In the data rows, the value 128 means zero.
Here are some points, each followed by its number:
[155 152 147 128 139 102  68 144 130 140  84 149 141  97 129 155 111 117
 120 114 175 134  94 118 101  60 123] 0
[173  90 147  68  84  96 205 144  81 150 159 132 166 195 124 173  87 111
  94 119 108 185  69 147 135 133 147] 1
[ 82 123 194 112  65 151 114  85 131 137 137  56  86 107 105 157 138 161
 112  56 104 128 177 193 179 109 175] 2
[ 99 118 103 163 159 147 153 119 157 108 151 132 126 161 103 109 165 127
 135 164 109  92 126  83 155 150  87] 3
[129 187 164 123  81  68  97 166 100 148  71  95 140 133 156 139  86 119
 151 105 135 183 171 150 117 134 162] 4
[108 168 129 154 145  82  70 123  94 127  99  67 150  87 151 127 118 105
 148 112 159 136 168 176 122 119 170] 5
[150 138 121 105 170  60  64 169  86  98 118  91 162 108 182 170  41  66
  49 134 138 189 156 149 107  92 167] 6
[105  63  86 170 151 151 164 134 239  45 217 177 193 137  74  83 175 182
 157 156 171  56 148 134  93 224  85] 7
[189  97 136  67 144  56 154 181 103 108 132 177 179 140 119 172  44 106
  93 167 148 193  86 110  96 112 143] 8
[129 149 134  82 176 131  89  75 107 168  92 129 126  98 164 130 106 145
 158 136 102  75 112 111  88  77 120] 9
[148  50 129  77 144 146 174  96 132 119 127 156  99 135 120 127  94 137
 106 158 101 162  89 119 153 125 184] 10
[141 130 152 106 124 110 137 131 109 119 113 153 132 141 149 120 112 129
 118 145 129 168 124 124 123 147 147] 11
[ 95 145 125 170 144 103 130 154 165 110 130 101 149 127 104 132 134 133
 161 125 149 104 171 126 123 145 100] 12
[ 71 163 155 115 184 129  84  73 114 133 101  69 117 118 147 100 140 139
 172 137  61  51 175 103 110 130  97] 13
[ 66 166 150 161 118 141 161 154 165 143  99 105  81 141 106 152 162 142
 167  80 112 136 163 145 173 119  95] 14
[111 140  91 185 174  91 125 197 168  52 158 156 171 159 112  93 140  99
 116 203 145 131 158  66 124 192  78] 15
[157  44 162  30 143 150 199  89 159 124 209 206 153 123 120 131 119 169
 105 107  92 136 108 145  87 134 106] 16
[129  66  92 149 128 205 124 128 183  84 175 181  83 109 121 104 151 130
  53 137 121 134 122 118 163 126 137] 17
[131  75 141  86 129  83 161 148 115 108 148 133 179 127 122 147  67 129
 107 148 142 160 114 138 112 141 147] 18
[151 162 141  97 166  63 116 145 114 131 131 154 199 177 138 155 106 110
 138 137 129 135  93 116  81 124  95] 19
[123 160 103 147 124 155 113 165 156 109 144 174 120 132 149 111 132 116
  92 133 121 136 139 123 115 139  97] 20
[120 146  97 146 169 137  94 158 193 123 133 187 141  96 151 105 121 127
 113 100 155 109 139 138  89 102  88] 21
[102 175 148 162 136  96 133 187 144 109 132 129 145 174 115 155 141 103
 121 117 130 153 153 102 132 123  74] 22
[128 125 121 133 116 142 136 116 168 120 145 166 128  95 122 114 171 163
 149 117 172 115 138 152 101 144 116] 23
[132  83 128  40 149 160 187  82 138 129 197 177 140 154 161 133 137 148
  98 145  69  95  90 110  94 152  70] 24
[119 122 109 126 175 121 138  98 142 110 142 137 152 164 137 100 147 128
 154 166 103  93 109  97 117 162 109] 25
[102 216 123 167  89 143  81 167 119 161  71  91  89 118 160 124 125  98
 116  89 120 140 172 133 128 107 118] 26
[ 95  73 137 133 123 179 150 119 196  91 150 169  91 116 107  98 154 149
 104 120 111 141 132 127 161 150 133] 27
[ 80 134 127 127 161 113 134 122 132  97 126  93 134 114 128 120 140 143
 164 170  98  83 171  99 122 163  96] 28
[121 128 123 152  93 152 179 135 170 145 113 145  97 140  90 144 168 155
 176 102 169 131 108 139 159 131 124] 29
[136 111 146 151 114  87 148 203 131  73 166 117 150 153  99 180  88 102
  46 134 135 212 146 122 162 133 131] 30
[145 107 125 114 100 136 178  49  83 179 110  59  92 129 105 149 161 153
 208 143 138  96 110 153 157 139 188] 31
[175  52  85 178 155 126 130 193 155  88 128 164  97 119  99 149  61  79
  38 148 168 224 118 109 202  75 203] 32
[192 100  98 130  80 184 141  95  94 183  88 121  71 125 110 108 147 114
 145 133 133 154  81 124 172 103 202] 33
[ 68 223 178 171 129  63  43 156 135  85  97  63 173 115 130 114 145 130
 165 120 135 100 215 110  88 171  83] 34
[ 87 110 122 148 103 174 182 112 156 121 125 125  78 151 105  97 173 151
 177 141 104 117 133 123 169 176 148] 35
[146 151 145 173  76 143  81 109  86 160  36  99  90 100 111 103 153 130
 176 153 171 116  98  77 131 116 164] 36
[168  81  95 105 169  73 141 201 141  54 205 187 210 129 137 151  66  96
  42 166 155 181 117 132 100 141 119] 37
[ 88 174 104 184 142 168 100 113 126 140 120 110  78 116 167  90 167 116
 121 141 108  92 154 112 141 122  91] 38
[134  99 168  97 132 103 152 134 107 132 122 118 117 138 117 146  77 113
  88 110  84 192 134 138 155 119 162] 39
[149  96 174 110 116 113 109 115  85 111 123 120 136 154 121 118  72 111
  70 148 104 154  98  95 159 115 157] 40
[111 156 124 128  82 158 144 172 174 137 154 188 132 134 127 134 154 152
 126  91 119 106 134 140  98 147  61] 41
[103  61 118  77 174 212 170  45 160 122 184 162  84  95 130 114 181 164
 116 138  82  66 114 139 134 129  95] 42
[127 162  99 130  94 124 117 110  74 169  77  72 123 112 159 104 150 124
 187 154 135  86 118 120 110 143 150] 43
[178 127 139  78 120 103 158 120  82 169  89 178 119 146 171 131  87 116
 122 144 121 186  80 119 113 117 160] 44
[134 147 172 129 147 112  71 139  99 126  85 111 109 111 130 135  91 112
 108 108 109 152 158 110 141  80 152] 45
[143 207  96 137 121  96 112 150  72 169  86 100 135 147 167 142 121 100
 165 162 138 125 120 112 101 123 110] 46
[155 145 208 119  20 125 163 136  82 158 149  94 132 182  71 150 174 158
 179  56 126 127 122 131 146 150 107] 47
[126 252 112 138 105 134 104 116  69 232  27 136  92 156 208  64 142 119
 215 128  98 102 116 107  86 131 100] 48
[135 112 146 158 115  85 146 200 119  76 159 114 148 155 100 182  84  96
  44 136 138 214 148 124 168 130 134] 49
[134 133 116 100 154 126 163  86 125 168 119 135 145 173 139  99 127 144
 178 156  88  85 113  99  99 159 100] 50
[ 74 159 155 116 187 129  76  78 111 130 106  72 124 125 146 103 141 138
 170 138  59  46 171 105 113 122 101] 51
[106 153 176 135 134  89 128 159 133 108 137  96 152 163  94 149 127 130
 150 103 104 123 175 120 124 138 103] 52
[130 102 168  97 128 111 153 141 102 137 117 121 118 140 120 143  78 117
  88 104  84 196 131 138 148 116 156] 53
[124 143 113 163 102 131 148 197 180 104 160 137 146 164 101 139 150 125
 121 106 145 139 164 134 118 170  83] 54
[129 127 129 108 126 146 177  90  89 142 150 115 119 149 125 106 190 148
 176 175  99  74 111 102 141 161 105] 55
[100 194 149 130 108  91 113 167 152  96 143 116 177 164 157 123 156 137
 151 101 127  99 169 147  73 206  80] 56
[119 167 161 126 157  90  88 148  89 134  68 101 124 120 135 130  92 110
 147 125  96 139 167 120 123 110 138] 57
[130 128  98 120 136 134 196 115 103 183  75 114  78 167 142 123 105 127
 174 147  93 151 107 118 164 132 159] 58
[ 86 138 117 136 193 165  47  83  97 141  42  97  34  48 196  93  81  89
  78 141  88 149 161 121 168  54 188] 59
[147 170 149 155 119  86  74 130 104 158  87  84 145 136 114 145 112 109
 148  87 163 133 127 137 125  86 152] 60
[156 108 144 112  94 141 145 157 136 135 144 186 133 120 102 134 136 139
 114 116 152 149  92 127 124 120 121] 61
[141 160 116 114 114  79 180 115  79 173  91 103 129 146 150 154 110 122
 180 152 148 159 116 159 126 138 165] 62
[141 120 127 111  74 139 116  98 141 140 118 124 131 111 118 137 149 162
 169 113 164 113 115 164 115 140 174] 63
[112 129 124 141 118 106 145 138 119  94 153  77 151 150 115 146 157 128
 147 162 148 112 149 116 130 177 111] 64
[174 161  90 115 168 118 116 112  91 179  89 162 121 147 158 126  99  82
 127 158 113 134  69  85 120  73 126] 65
[125  77 121 115 117 100 204 209 152  86 195 138 161 138  91 166 119 115
  83 115 142 191 150 156 148 155 117] 66
[ 99 124 139 143 191 135  69  85 133 115 116 104 120 101 138 110 114 116
 101 131 104  91 143 108 146  91 124] 67
[113 140  86 173 119 142 113 165 120 115 126 107 105  81 126 110 148 110
 128 149 152 138 162 130 139 127 141] 68
[119 155 135 178  86 112 136 188 129 119  82 118 124 141  99 120 137 116
 146 146 144 157 137  95 133 158 122] 69
[119 178 162 144  84 150  99 138 102 171  89 123  85  92 132 118 151 127
 146  87 125 132 154 115 129  95 108] 70
[132 138  93 160 119 106 128 170 124 138  88 121 100 102 136 144  96 102
 119 129 180 197 152 163 154  96 183] 71
[135  88 127  73 129 129 151  91 144 102 169 150 156 142 142 119 141 150
 121 140 113 116 109 150  99 176 145] 72
[120 185  91 148 143  94 148 141  86 144 126  98 152 178 164 122 121 100
 144 177 106 122 132 107 117 165 103] 73
[124 110 112 102 131 189 155  87 158 147 159 147 112 147 131 108 159 152
 128 116  81  74 117 122 111 155  81] 74
[115 141 123 120  77 123 150 148  98 155 131  86 137 130 115 122 138 140
 177 112 120 130 158 135 129 160 135] 75
[ 55 146 116 194 117 171  73 163 194  72 153 100 118  77 118 106 169 144
  99  94 137  73 202 143 128 151  85] 76
[196  93 140 147  48 130 136 131 129 106 160 145 154 182  84 130 156 135
 113 136 166 151  82 111 127 174 158] 77
[162 113 116 121  96 115  76 140  64 155  97  76 112  70 129 151  87 100
 105 105 169 168 139 150 149  62 211] 78
[122 157  99 197 117  94  60 192 100 106  56  87 128  79 134 107 105  81
 154 179 198 147 154  94 128 124 179] 79
[147  96 173 112 118 119 105 107  85 111 122 122 136 147 129 124  68 109
  70 145 104 148 100  88 156 110 158] 80
[ 98 187 120 166 128 134 129 110 113 161 113 105 117 157 139  97 142 134
 153 132  96  96 141 119 145 147 105] 81
[131  78  98 132 155 155  93 167 205  64 179 179 147  93 127 126 127 120
  45 123 149 136 145 133  98 138 101] 82
[146 152 154 133 143 107  65 142 128 140  89 150 141  98 131 154 113 119
 122 115 174 131 101 116 106  61 118] 83
[171 116 134 117  99 144 128 118 104 157 125 128 128 159 126 135 109 119
 112 104 119 148  96 133 131 118 147] 84
[128 145 141  94 159 102 118 124 110 156 110 119 141 130 137 162  93 130
 137 106 107 121 124 141 112  80 118] 85
[149  81 168  53 147 120 143  72 118 137 178 150 161  96 127 141 123 161
 134  85 137 117 121 178  85 121 137] 86
[137 181 100 107 109 114 151 108  41 223  53  80  89 134 160 117 104 106
 197 160  93 156 138 136 146 121 183] 87
[157  85 153 143 125 114 132 164 156  77 143 157 132 163  96 143 121 110
  92 132 141 182 103  95 151 123 149] 88
[140  73  86 104 126 157 213 111  94 164 146 133  83 132 116 149 117 125
 116 162 105 159  98 133 180 108 154] 89
[112 138 182 154 127 117  75 136 148 110 128  92 132 125  80 149 131 132
 136  72 138 120 164 133 139  91 126] 90
[116 107 161 123  72 101 191 148 180  73 198 160 194 198  80 113 179 169
 185 130 151 115 126 136 103 242 118] 91
[150 194 152 106 139 116  61 103  49 180  71  85  98  79 166 133 117 104
 146  99 129 128 157 144 126  66 144] 92
[111 160 151 132 148 139  92 142  83 164  72 133  69 112 156 113 108 108
 123 119  76 144 154 106 153  79 109] 93
[150 153 120  81 108 107 172  48  76 193 116 101 135 145 146 143 141 165
 206 137 134  94  89 171 114 140 146] 94
[148 146 143 130 111  67  89 173 101 105 114 100 161 139 142 159  91  95
 104 120 164 183 136 162 123 135 181] 95
[120 180  90 141 147  93 151 135  87 144 128 101 152 180 165 120 121 101
 142 177 104 114 132 108 115 169 105] 96
[169 168 169 123  79 103 110 144 103 163 111 139 149 155 139 147 101 133
 133  98 140 158 112 137 104 110 139] 97
[129  43 223  84 108 139 162 102 166  64 248 171 173 173  69 141 131 168
  47  93  92 138 110 125 138 166  95] 98
[ 57 144 116 113 164 150 200 112 167 148 130 123 101 165 141 105 147 154
 177 119  47  87 161 123 139 164  67] 99
[140  60 129 150 139 152  99 115 144 100 111 108  95  90  77 142 114 122
  99 141 142 137 113 104 177  72 172] 100
[100  94 162 136 103 152 206 133 144 123 187 140 108 127  77 147 164 149
 117 104 122 130 131 137 179 125  87] 101
[145 110  96  89 145 132 153  71  95 175  92 124 107 122 172 111 100 127
 150 160 122 133  93 136 129 118 185] 102
[113 182 150 124 152 139  92 137  90 163  71 127  73 108 156 115 102 112
 122 113  70 144 160 108 150  80 112] 103
[130 140 120 112 144 128 164 168 125 128 169 169 134 112 129 139 146 134
 125 117 144 125 128 134 115 118  69] 104
[169  83  95 106 168  75 142 204 147  53 204 190 208 133 137 152  66  96
  43 167 158 181 118 131  93 134 119] 105
[126 112 107 122 222  88 108 141  96 104 112 122 112 134 169 151  41  59
  47 158  83 195 133 108 175  69 161] 106
[133 196 148 147 125 103  62 122  76 163  82  68 106  74 136 143 149 116
 171  94 166 116 165 162 125  82 147] 107
[132 100 144  95 158 109 154  80 121 122 142 114 160 181 121 126 116 138
 134 146  90 103 103 116 131 150 137] 108
[ 50 102 166 144 124 133 158 111 139  90 147  67 119  97  84 138 157 157
 154 123 120  98 190 138 167 153 122] 109
[112 141 115 119  79 124 151 137  95 161 132  83 134 126 117 122 138 140
 181 114 123 127 160 138 129 157 134] 110
[ 97 116 121 137 121 179 153 113 125 165 104 121  76  95 126 110 124 138
 128 113  88 111 137 115 156  99 115] 111
[ 74 191 160 163 145  84  66 143 141 113 109  77 160 119 134 125 123 129
 150 102 136  89 191 135 111 127  97] 112
[108 169 108 152 169 115  95 119 161 106 124 147 154 140 147 105 178 128
 167 152 145  73 119 107  95 143  83] 113
[170  17 111 115 128 168 183  72 168  93 211 190 135 134  90 138 148 163
  76 151 165 128  47 137 161 126 147] 114
[191 133  85 140 125 173 118 126  89 183  85 154  73 131 160 131  94  84
  76 123 125 172  75 117 153  56 162] 115
[163 193  97 163 100  89 127 199 118 149 106 142 169 162 128 126 139 110
 174 116 170 142 126 138  85 160 108] 116
[141 127 153 105 128 102 130 130 104 117 115 156 131 140 148 116 115 128
 128 148 125 168 119 121 119 146 149] 117
[ 69 152 101 113 154 155 126  84 123 172  67 104  64  87 176  98 112 133
 175 143  86 106 158 139 133 117 159] 118
[123 176 144 119 126  89  88 117  88 141 105  93 158 122 154 134 106 127
 149 135 125 101 140 123  87 134 120] 119
[198  89 134  77 140 111 136 157 128 116 179 208 165 110 129 134 107 119
  94 116 157 176 102 138  78 115 119] 120
[121 116 174  98 156  98  98  77  77 147 106  69 141 113 148 122  77 117
 119 101  87 124 141 147 124 105 171] 121
[157 106 103 136 118  85  99 166 118  92 114 132 182 112 123 116 100 113
 140 182 189 133 108  96  93 156 168] 122
[126  71 131 120 177 154 141 160 167  62 207 205 151 146 127 114 109 109
  18 123  89 165 127 124 141 124  88] 123
[111 128 102 197  84 131 148 162 172 100 138 107 119 117  92 128 167 135
 143 113 189 161 169 167 159 159 162] 124
[110 144 149 106 114  94 167 124 131 135 117 118 174 172 118 125 140 147
 199 149 115  88 122  99  84 185  89] 125
[128 135 114 102 152 127 162  80 132 169 126 135 142 176 137 100 127 146
 193 160  83  75 112 100  97 163  93] 126
[132 144 114 120 179 124 128 136 112 171  99 133 118 144 145 124  99 113
 136 132 101 129 113  97 129  93 107] 127
[114 168  99 192 132 103  63 209 153  67 120 106 143 107 133 132 131  92
  94 138 171 151 192 125 113 157 122] 128
[100 176 145 162 138  94 129 190 143 105 137 126 145 170 112 155 136 106
 119 119 129 159 155  99 132 128  78] 129
[ 95 115 106 135 180 106 130  99 157  97 146 102 154 139 139 119 144 141
 162 148 120  82 139 135 125 163 124] 130
[102 182 104 187 147 166  95 112 117 135 115 111  81 121 168  97 165 113
 120 142 103  96 149 109 144 122  94] 131
[164 152 146 120  78 147 169 100  55 204  59 124  78 194 117 125 142 114
 179 167  91 141  53  57 173 110 141] 132
[117 143 149 142 144 120  64 141 125 109 110 135 121  75 161 116  95 118
  89  83 142 146 166 159 127  93 148] 133
[132 232 103 168  76 139  72 135  76 193  47  82 105 126 169 103 148 113
 181 133 135  88 129 108  97 130 135] 134
[ 99 174 126 162 152  98 101 147 150 126 121 111 152 118 133 127 120 130
 141 123 144  97 166 133 112 126  93] 135
[125 143  88 134 139 134 105 152 155 110 149 158 159 113 154 111 140 130
 124 136 147  91 127 130  70 153  90] 136
[111 132 160 166 125 120  87 187 186  70 170 144 150  83  96 160 161 134
  99  71 200 136 168 171 112 111 102] 137
[170 152 151 177  69 111 130 162  91 128 132 124 135 177  92 140 145 106
 124 140 169 169 103  99 167 136 145] 138
[124 108 108 123 225  98 112 138 101 101 117 124 112 137 167 143  51  62
  47 165  84 193 130 101 168  66 159] 139
[172 115  85 118 131 131 145 118 111 135 129 172 128 139 156 109 122 106
 108 167 146 172  83 125 131 129 165] 140
[ 81 189  91 145 133 124 101 164  96 148  85  69 104  90 174 107 137  98
 158 129 107 112 187 129 125 135 117] 141
[171 167 165 123  82 103 109 140 107 157 114 148 151 151 139 139 100 133
 128  91 140 152 110 140  96 114 132] 142
[148 137  89 156 121 156 105 117 103 148  85  98  91 114 140 113 139 109
 140 137 137 120 124 130 143 120 157] 143
[125 113  90 157  94 158 120 137 171  86 153 134 149 123 107  97 179 158
 157 162 161  64 125 114  99 196 111] 144
[115 154 136 123 116 156 101  79 139 163  79 120 110  97 130  91 164 155
 184 108 114  77 122 132 106 137 125] 145
Which three points above are nearest to each new point? Their numbers follow each, nearest first.
[ 66 160  94 107 155 151 128  83 125 175  68 105  70  83 182  96 116 131
 172 144  81 103 151 143 132 121 154] -> 118 111 145
[145 104 124 112 100 138 180  48  82 176 114  55  93 131  97 151 163 154
 203 143 135  99 112 163 160 138 190] -> 31 94 63
[ 97 190 115 161 130 131 128 103 108 164 102  94 117 153 144 100 138 127
 159 135  97  85 145 119 138 142 107] -> 81 131 38
[126 148 144  90 161 103 120 118 106 155 102 120 137 129 140 161  93 125
 141 112 104 119 131 129 102  80 117] -> 85 127 9
[155  32 135 134 155 127 116 110 177  63 179 148 164 129  72 118 106 144
  81 137 154 128 121 117 139 130 162] -> 88 82 114
[121 138 164 169 115 123  84 183 182  76 166 148 146  83  97 163 163 134
  98  71 199 134 167 168 115 107  91] -> 137 90 54
[167 117 103 152  72 112 175 226 190  94 177 174 174 181  90 145 150 134
 136 115 187 156 123 139  97 193 106] -> 54 66 91
[196  87 134  77 141 111 143 152 128 114 180 208 172 110 126 137 104 122
  88 114 155 182 106 135  83 114 122] -> 120 61 8
[123 193 175 123  89  70  97 169  97 144  78  99 139 134 155 140  86 118
 147 101 139 183 175 156 122 136 156] -> 4 95 57
[ 92 143 120 171 141 102 133 155 163 113 131 103 151 133 101 134 133 136
 158 128 144 103 170 125 126 141  99] -> 12 135 52
[135 145 149  87 161 103 118 121 110 158 113 120 140 130 141 160  89 126
 141 112 101 117 129 129 105  78 114] -> 85 127 9
[106 117 115 139 122 176 146 112 119 165 105 124  76  96 123 113 125 130
 126 114  92 111 135 109 156 106 116] -> 111 143 93
[166 198  93 157  94  91 129 196 125 150 110 145 170 162 127 122 148 111
 178 117 174 141 117 141  82 156 108] -> 116 46 69
[160 109 151 118  79 133 114 179 133 130 123 180 145 116 108 128  96 119
 103 113 151 165  94 108 116 104 131] -> 61 142 84
[152 155 118  81 105 108 174  53  77 197 112 101 130 142 143 146 155 161
 195 138 136  99  88 166 114 135 147] -> 94 31 62
[132 143 109 119 160 125 134 119 115 172 101 132 120 145 147 128  99 113
 136 144 103 110 113  97 130  91 116] -> 127 65 85
[118 165 100 190 133  99  63 216 156  68 123 110 143 110 128 130 127  92
  88 134 174 154 189 123 112 153 121] -> 128 68 135
[113 144 136 119 170 136  95  85 121 136 136 140 121  76 152 114 140 122
 116 131 135 104 122 143 134  90 106] -> 67 9 85
[151 156 144 173  70 142  83 111  88 160  34  99  90  97 117  98 148 130
 180 149 169 110 100  79 130 119 161] -> 36 43 143
[ 92 117 105 138 181 104 135  98 156  94 144 103 153 139 139 117 145 137
 161 150 122  82 141 131 125 168 121] -> 130 25 28
[182  47  84 175 151 129 128 182 150  84 123 160  94 118  99 145  62  79
  42 148 166 225 115 110 194  70 204] -> 32 88 100
[121 122 146 161 143 140 125 159 163  74 171 159 144 164  87 121 169 124
 108 137 122 114 124  89 139 134  72] -> 3 54 22
[158 109 159 115  80 136 109 168 125 136 120 180 134 117 107 123 101 123
  99 107 150 159  88 104 117 103 136] -> 61 84 142
[167  91 143 117 108 188 134 122 152 144 131 212  92 127  95 107 130 149
 101 114 101 138  87  93 147  91 119] -> 61 27 84
[ 69 224 186 174 135  61  41 163 136  82 102  58 175 117 131 115 144 124
 163 113 138 105 215 110  89 174  87] -> 34 112 135
[117 167 162 124 156  87  90 146  90 135 105  95 121 119 138 129  92 111
 148 125 101 143 166 125 125 111 138] -> 57 45 119
[169 116 102 153  71 118 173 205 188  94 176 176 172 181  88 145 152 137
 129 115 188 157 116 138  98 189 105] -> 54 77 91
[132 197 145 145 125 106  62 118  81 168  77  69 105  72 139 140 149 118
 170  94 166 114 164 162 128  83 152] -> 107 92 5
[115 136 132 147 125 186 149  91 115 194  82 114  51 143 121  95 143 120
 141 105  61 117 121  97 179  96 121] -> 111 93 58
[107 177 115 155 168 116  93 127 165 112 131 145 156 144 144 110 176 131
 168 149 141  74 118 104  89 146  84] -> 113 136 25
[155  88 154 141 133 116 128 159 157  75 148 160 128 155 102 145 119 111
  93 130 144 180 104  97 151 120 149] -> 88 61 30
[157 114 155 114  75 132 112 175 128 136 121 180 141 120 110 124 100 126
 102 111 149 157  95 104 116 102 128] -> 61 142 84
[141  73  84 152 174 139 173 135 135  83 162 138 117 165  89 124 145 108
 115 207 111 133  97  74 176 140 134] -> 3 25 88
[116 149  86 132 173 137 132 149 133 132 141 154 121 140 179 122 115 108
  93 128  97 137 139 138 124 119  95] -> 20 127 104
[147 223  70 137 156  90  73 148  56 176  68  98 130 122 223 124  70  71
 124 164 114 144 145 129  94 101 145] -> 46 57 92
[141 155 114 117 111  79 174 119  79 176  92 106 128 146 149 170 116 129
 182 154 148 157 118 149 129 137 164] -> 62 58 46
[148  92 146  70 153 112 127  77 106 148 146 125 174 125 143 128 102 145
 130 105 114 110 100 180 104 121 157] -> 86 72 108
[116 134 163 167 116 117  86 187 184  72 171 147 148  85  91 159 158 134
  99  67 199 137 168 173 113 114 102] -> 137 90 54
[111 128  98 198  82 129 144 164 170 104 132 105 119 117  84 128 168 137
 149 118 192 158 166 162 159 161 160] -> 124 68 29
[155 163 145  99 163  59 122 146 117 130 134 154 202 179 155 150 106 111
 141 140 131 137  92 113  82 127  98] -> 19 117 85
[ 89 136 117 142 190 155  46  84  96 144  41  96  35  56 193  95  83  89
  79 148  91 156 157 119 169  48 197] -> 59 93 103
[ 92 109 121 121 136 172 140  78 147 130 150 113 113 103 126 117 146 169
 139 123  86  62 145 130 121 140 100] -> 74 111 28
[101  86 131 115 136 160  97  90 152 102 147 112 105  67 139 121 128 141
  84  92 129 135 158 182 157 107 174] -> 133 100 67
[176  87 149  70  77  91 204 148  81 152 160 132 163 194 121 175  83 120
  93 117 113 181  75 140 135 135 146] -> 1 18 84
[123 173  93 157 109 133 135 186 138 133 117 137 118 148 144 124 130  97
 102 126 114 163 150 116 128 146 102] -> 20 129 22
[ 82 129 162 117 131 174  77  50 156 148 122 120 120  92 155  91 136 178
 144  53 114  57 140 175 102 116 124] -> 145 9 67
[158 129  95 113 179 109 110  92 120 127 137 163 168 152 156  86 110 122
 129 186 127  94 101  95  95 146 121] -> 25 50 108
[149 137 142 132 108  70  87 177 108  98 115  97 161 138 145 159  95  97
  99 112 164 177 139 160 120 132 176] -> 95 4 6
[ 68  72 146 121 131 176 133 117 176 100 128 138  99  62 102 115 131 157
 125 117 110 106 150 131 139 127 120] -> 27 111 109
[117 171 125 152 144  81  63 135  92 131  94  69 151  89 153 124 114 108
 146 115 160 141 164 176 116 114 175] -> 5 107 60
[109 150 124 160 149 134  71 145 130 114 118  92 110  96 146 143 109  97
  77  84 133 137 176 161 142  92 135] -> 133 45 90
[159 130 123 130  87 131 130 127  68 164  95 108 109 144 139 128 121  99
 112 135 132 158  84 116 157 112 171] -> 84 143 33
[154 107 159 114  82 139 115 170 136 129 126 184 139 115 106 125 104 126
  98 106 150 160  94 108 118 104 131] -> 61 84 88
[152 144 143 171  73 144  83 107  85 164  31 100  93  99 118 104 149 126
 180 153 163 108 101  78 130 119 164] -> 36 43 143
[149 139  83 156 124 164  99 114 106 155  82  99  90 112 139 104 136 110
 142 145 134 114 124 127 140 119 165] -> 143 43 68
[ 99  89 158 132  99 156 195 130 141 123 187 136 109 128  79 145 159 151
 117 101 117 129 128 135 179 123  85] -> 101 27 29
[129 146 145  91 157 103 118 121 112 155 119 122 143 128 140 156  91 127
 139 110 107 113 129 132 107  78 115] -> 85 127 119
[142  61 128 157 137 156  99 113 146  98 114 106  94  95  80 140 117 119
  99 135 153 136 119 101 176  79 179] -> 100 88 143
[174  10 116 112 126 168 188  71 171  93 213 188 137 142  85 137 146 164
  79 153 159 126  44 136 157 135 145] -> 114 10 16
[111 173 163 145  85 154  97 132  99 170  84 109  89  95 130 115 151 130
 150  87 126 127 151 113 128  97 110] -> 70 26 93
[130 187 156 164  97 167  62 103  99 153  90 108  93 125 138 102 170 123
 138 106 124  99 130 111 127 115 122] -> 70 131 145
[146 133  87 159 118 158 104 119 111 143  87  96  89 115 143 115 142 110
 143 143 137 116 121 127 140 125 160] -> 143 68 43
[139 152 112 117 115  83 178 115  81 170  91 104 130 150 153 148 118 121
 181 153 141 151 120 151 133 140 162] -> 62 58 110
[145 105 125 113  99 143 184  50  90 181 119  58  93 128  97 149 165 155
 204 142 128  94 112 157 161 137 184] -> 31 94 63
[124 143 111 164  99 129 144 201 173 103 159 136 149 155 103 138 148 123
 123 104 145 139 163 135 114 169  78] -> 54 129 22
[ 87 111 137 155 171 142  95 106 159  88 100 101  96  93 129 119 127 130
 124 136 127 122 152 125 152 120 154] -> 67 68 100
[103 119 106 161 160 148 150 124 156 107 154 135 125 160 104 105 167 125
 135 162 112  94 122  85 152 147  89] -> 3 25 130
[150 194 151 107 141 118  58 104  53 179  75  84  94  76 164 131 119 102
 146 101 128 127 159 144 125  68 141] -> 92 107 103
[ 56 138 119 122 162 152 201 110 173 148 133 121 101 163 140 110 147 154
 171 118  39  92 163 123 147 164  68] -> 99 74 3
[150 132  86 154 121 160 106 113 110 150  87 100  90 116 139 106 139 110
 142 144 134 117 121 125 142 122 162] -> 143 68 43
[ 90 129 195 114  68 151 112  85 124 133 139  52  91 109 108 157 132 161
 112  52 100 137 181 194 174 117 179] -> 2 90 109
[ 92 106 186 106 136 116  95 132 176  92 144 122 152  88 102 124 112 159
 124  72 121 119 168 174 103 148 122] -> 90 52 12
[ 91 114 123 116 134 173 139  78 155 123 150 115 113 105 120 115 142 167
 135 123  84  62 145 131 119 143  98] -> 74 111 28
[144 120 126 110  74 141 121 102 141 141 126 127 128 114 121 135 153 157
 156 119 160 114 111 164 115 141 178] -> 63 23 84
[ 99  64 117  83 170 218 168  47 163 121 181 158  84  92 133 109 180 167
 112 142  77  63 114 131 134 130  93] -> 42 74 24
[133  76 138  87 128  81 165 156 113 101 145 135 172 129 121 152  68 129
 108 151 145 160 115 133 116 139 149] -> 18 8 11
[128 127 130 200  75 169 156 146 171 137 126 126  98 167  51 126 163 143
 157 103 144 130 139 109 182 138 120] -> 29 35 124
[121 107 117 101 126 198 157  87 166 145 159 148 115 152 130 108 157 161
 131 115  88  68 116 125 109 148  85] -> 74 42 24
[114 104 111 130 135 146  96 171 209  57 184 170 161 104 116 128 131 140
  65 120 134 126 157 138  98 161  95] -> 82 20 136
[103 118 104 161 159 152 154 119 156 106 151 137 126 162 112 106 160 124
 132 165 105  98 121  82 154 148  86] -> 3 25 130
[100 122 141 144 187 143  61  86 134 115 117  96 116 102 138 109 114 118
 101 132 101  89 145 106 149  89 123] -> 67 45 51
